(in the rows, 128 means zero)
Each path below is one point turned by a fixed rotation once a step. After each direction that follows a path, write how fast that rotation turns it, in degrees a step (0 if it stays still).
Each turn is a multiple of 5 degrees from 10 to 175, or 0.
Each row of a path follows its step; steps can be skipped.
Path 1:
step 0: [135 129 118 126 134 126 140 127 134 140 127 129 115 131 123 128 126 131
 139 128 128 124 138 124 131 131 126 123 128 124]
step 1: [140 133 127 126 134 127 137 120 136 127 125 134 114 125 132 130 127 120
 133 132 126 127 136 126 131 119 119 129 133 129]
step 2: [129 134 134 124 129 127 132 120 130 110 125 139 119 115 122 125 132 119
 130 127 130 130 129 126 126 125 123 130 134 129]
step 3: [130 131 135 128 130 125 128 126 126 117 128 135 125 119 118 120 133 124
 127 114 132 130 126 123 130 127 143 127 127 124]
step 4: [132 127 129 123 132 130 123 127 127 137 127 132 124 123 128 125 132 135
 122 112 137 127 130 122 130 123 145 132 126 130]
step 5: [130 130 119 118 134 132 120 126 123 140 130 132 129 126 129 127 121 135
 126 113 133 127 137 122 123 122 122 135 128 131]
step 6: [133 135 125 134 126 126 118 123 124 129 136 133 128 128 126 129 117 129
 123 122 120 132 141 124 125 122 115 136 125 125]
step 7: [126 136 129 139 118 127 122 124 127 118 132 132 120 130 123 132 132 139
 121 129 122 131 137 126 124 131 124 138 127 124]
step 9: [123 136 124 121 122 135 134 121 131 132 130 119 122 132 130 135 124 130
 133 128 131 125 127 118 138 121 139 130 125 118]
step 11: [128 127 128 120 132 133 132 122 130 120 144 129 123 123 128 117 129 124
 128 125 117 124 137 132 138 132 120 125 126 128]
Speeds:
[130 130 129 129 129 127 128 130 128 124 130 132 125 130 128 127 125 130
 128 131 122 131 128 130 128 126 126 129 133 132] -> 70
Path 2:
step 0: [115 125 118 136 131 138 120 130 128 137 132 129 132 125 134 136 122 130
 127 118 118 132 127 135 130 123 128 113 121 125]
step 1: [128 135 125 139 130 113 114 132 125 130 141 125 132 121 132 136 118 127
 126 138 134 137 128 135 127 135 126 120 129 131]
step 2: [109 135 123 124 137 127 114 126 129 125 128 137 132 128 133 120 130 133
 130 121 133 131 126 131 129 128 127 115 129 141]
step 3: [121 142 135 133 140 121 124 112 132 129 128 131 132 124 137 134 119 128
 139 138 130 129 127 127 123 128 125 127 119 123]
step 4: [129 135 134 126 137 121 132 126 133 123 123 145 138 126 125 122 130 125
 117 134 137 129 134 123 123 125 122 112 128 132]
step 5: [115 129 137 131 123 123 134 111 130 120 120 135 129 125 129 120 126 133
 131 137 132 122 133 137 125 121 138 132 131 122]
step 6: [130 125 137 135 135 127 130 122 137 130 111 131 125 132 119 136 129 129
 117 131 121 124 139 133 120 118 118 123 125 125]
step 7: [127 120 133 144 114 120 128 124 126 129 125 128 137 124 132 117 130 120
 115 132 121 117 133 133 126 126 131 128 133 125]
step 8: [121 127 118 133 123 133 121 125 127 136 122 134 118 136 120 134 120 125
 119 125 116 121 135 141 126 125 136 122 131 126]
step 10: [128 127 121 133 131 120 112 128 128 133 136 131 127 132 127 124 127 127
 130 117 123 118 125 130 120 136 137 111 129 136]
Speeds:
[123 125 125 127 130 132 128 127 126 126 126 128 127 130 131 125 126 132
 129 127 128 123 128 128 128 131 133 127 127 124] -> 135
[127 129 131 124 131 128 129 127 131 129 124 126 130 122 125 126 126 126
 129 129 132 128 128 125 126 128 132 128 127 129] -> 40
[122 131 128 123 123 128 128 126 126 128 128 129 123 128 125 126 126 128
 128 129 127 129 129 129 132 129 127 129 132 132] -> 120
[128 130 123 127 129 129 121 129 128 132 129 128 126 127 132 128 128 125
 126 129 130 126 131 128 129 129 129 132 125 131] -> 45
Path 3:
step 0: [115 125 142 127 130 136 126 132 136 133 122 125 114 125 133 123 138 129
 138 130 125 124 124 127 130 124 118 128 132 141]
step 1: [114 123 133 124 126 120 133 134 132 131 132 121 135 139 145 126 124 123
 137 122 130 131 130 125 121 122 125 124 139 121]
step 3: [113 124 127 120 117 135 136 128 128 140 123 119 134 128 123 130 130 134
 126 126 129 129 128 136 121 117 137 131 139 127]
step 4: [124 135 134 120 124 141 130 129 131 126 135 122 125 118 134 110 137 124
 128 131 128 135 125 123 116 125 125 140 130 129]
step 5: [122 121 137 129 136 134 128 138 139 132 124 118 139 133 137 123 135 138
 132 124 122 123 126 138 123 127 123 128 132 136]
step 6: [115 122 139 131 117 132 133 133 125 135 131 134 120 132 145 125 126 124
 133 132 132 129 127 121 123 131 122 124 137 137]
step 7: [117 128 139 122 129 114 126 132 138 138 125 131 136 134 131 125 139 120
 124 123 136 130 128 131 125 120 131 134 140 124]
step 9: [121 122 126 122 126 138 136 138 129 130 128 121 132 118 134 121 134 130
 131 126 135 137 123 137 129 110 125 137 131 124]
step 10: [121 129 137 125 127 135 129 133 126 125 127 120 136 127 132 121 135 132
 133 129 122 135 130 128 111 143 120 135 139 134]
step 11: [119 113 135 130 134 133 126 130 133 142 131 136 126 133 141 122 129 135
 123 131 128 121 123 132 119 120 130 132 135 133]
Speeds:
[125 125 128 129 129 129 130 124 126 132 126 128 124 128 126 130 123 132
 129 127 123 125 128 129 127 125 127 126 129 132] -> 135
[125 127 127 128 126 123 125 128 127 126 128 128 128 126 126 129 128 127
 129 127 129 130 135 126 132 124 126 125 131 126] -> 60
[130 127 128 130 129 126 133 129 129 128 131 124 129 127 128 128 129 132
 135 130 128 127 126 126 130 128 122 130 127 127] -> 80
[125 132 125 129 128 130 126 126 131 126 128 124 127 124 128 126 128 124
 131 127 128 126 128 132 128 125 128 128 123 130] -> 80
Path 4:
step 0: [135 121 132 139 142 123 129 140 125 128 125 138 135 127 126 134 136 123
 121 124 136 132 125 116 117 133 120 128 128 132]
step 1: [135 134 118 134 136 116 133 120 124 132 120 137 132 120 128 124 135 134
 116 129 138 126 119 122 121 123 137 123 128 129]
step 3: [135 127 132 128 134 127 131 136 127 125 126 136 130 116 116 138 134 129
 128 122 125 122 125 132 107 139 127 121 130 124]
step 4: [128 127 122 122 131 126 128 121 131 139 125 121 129 120 130 139 133 135
 117 127 138 115 125 125 110 124 132 120 131 135]
step 5: [131 134 136 127 133 119 135 134 117 134 118 123 122 123 138 138 132 130
 124 128 124 111 121 130 128 127 125 135 140 133]
step 6: [134 126 136 134 120 125 123 125 117 128 116 128 133 112 124 131 137 134
 127 127 116 129 128 132 115 126 118 127 136 129]
step 7: [126 116 128 136 133 128 128 125 124 142 128 126 129 125 130 139 135 126
 116 141 125 127 132 130 111 119 124 131 124 132]
step 8: [131 134 133 133 127 122 145 141 119 140 131 130 133 130 130 134 134 140
 116 132 123 126 120 129 126 118 126 130 129 123]
step 9: [122 138 127 139 118 125 136 121 127 133 131 130 138 112 119 130 135 137
 123 130 123 125 126 124 126 131 115 137 127 131]
step 10: [123 129 128 127 129 127 128 125 125 134 138 134 121 126 120 128 140 129
 120 140 121 118 128 139 114 134 127 140 119 134]
Speeds:
[125 127 134 128 124 132 127 125 130 128 127 131 128 131 127 128 127 125
 130 130 132 128 125 128 130 126 131 127 131 124] -> 0
[129 131 128 127 127 125 130 128 128 127 128 127 130 126 128 121 123 128
 127 131 130 124 128 124 128 127 128 132 133 128] -> 95
[126 130 131 123 131 127 131 124 129 127 129 126 125 128 127 127 126 131
 129 125 130 126 127 131 125 133 127 126 128 128] -> 45
[124 132 128 126 128 127 131 129 128 127 126 127 131 130 131 130 131 129
 124 128 132 127 128 124 132 128 127 124 127 129] -> 95
Path 5:
step 0: [121 120 123 133 105 124 136 136 129 144 128 115 125 128 125 128 119 123
 127 130 130 123 133 139 123 132 130 125 138 120]
step 3: [132 132 125 128 129 132 113 131 128 126 133 120 124 129 132 123 131 120
 124 135 118 149 140 116 122 138 129 117 120 137]
step 4: [138 127 125 131 125 127 114 127 132 128 138 128 133 133 142 120 134 135
 114 127 123 129 121 138 125 120 137 110 119 123]
step 5: [137 131 128 112 129 121 133 132 130 138 120 125 119 136 137 123 126 145
 125 125 134 144 121 132 119 119 127 129 119 131]
step 6: [130 130 136 117 138 137 126 126 131 134 128 133 128 122 128 116 113 130
 130 136 143 127 114 135 136 127 145 133 125 136]
step 7: [139 129 133 114 144 133 125 131 133 116 141 133 123 126 112 137 127 137
 134 126 127 126 129 120 129 118 131 135 131 135]
step 8: [133 128 132 131 117 132 127 131 129 141 139 124 120 119 119 136 132 120
 133 117 117 124 117 121 134 122 143 134 133 135]
step 9: [130 133 124 139 118 110 138 129 119 126 142 137 109 131 119 138 120 127
 130 133 128 125 126 132 123 126 133 125 130 124]
step 10: [125 131 138 127 117 124 135 128 122 131 123 127 133 142 121 137 126 118
 137 131 127 117 115 145 127 122 116 136 126 120]
step 11: [115 128 128 123 133 124 130 131 125 127 129 120 128 134 119 135 118 123
 138 141 122 132 128 130 128 154 115 134 129 134]
Speeds:
[126 130 124 126 122 124 129 127 129 128 130 128 128 127 130 129 130 128
 128 126 127 129 125 125 126 125 130 122 132 126] -> 80
[128 131 126 128 129 132 128 133 124 126 128 130 125 128 130 125 126 131
 130 124 127 126 126 128 128 126 130 130 131 129] -> 35
[126 130 126 122 128 129 130 126 130 128 127 125 132 131 127 128 122 132
 128 129 129 128 129 128 131 130 129 130 132 126] -> 70
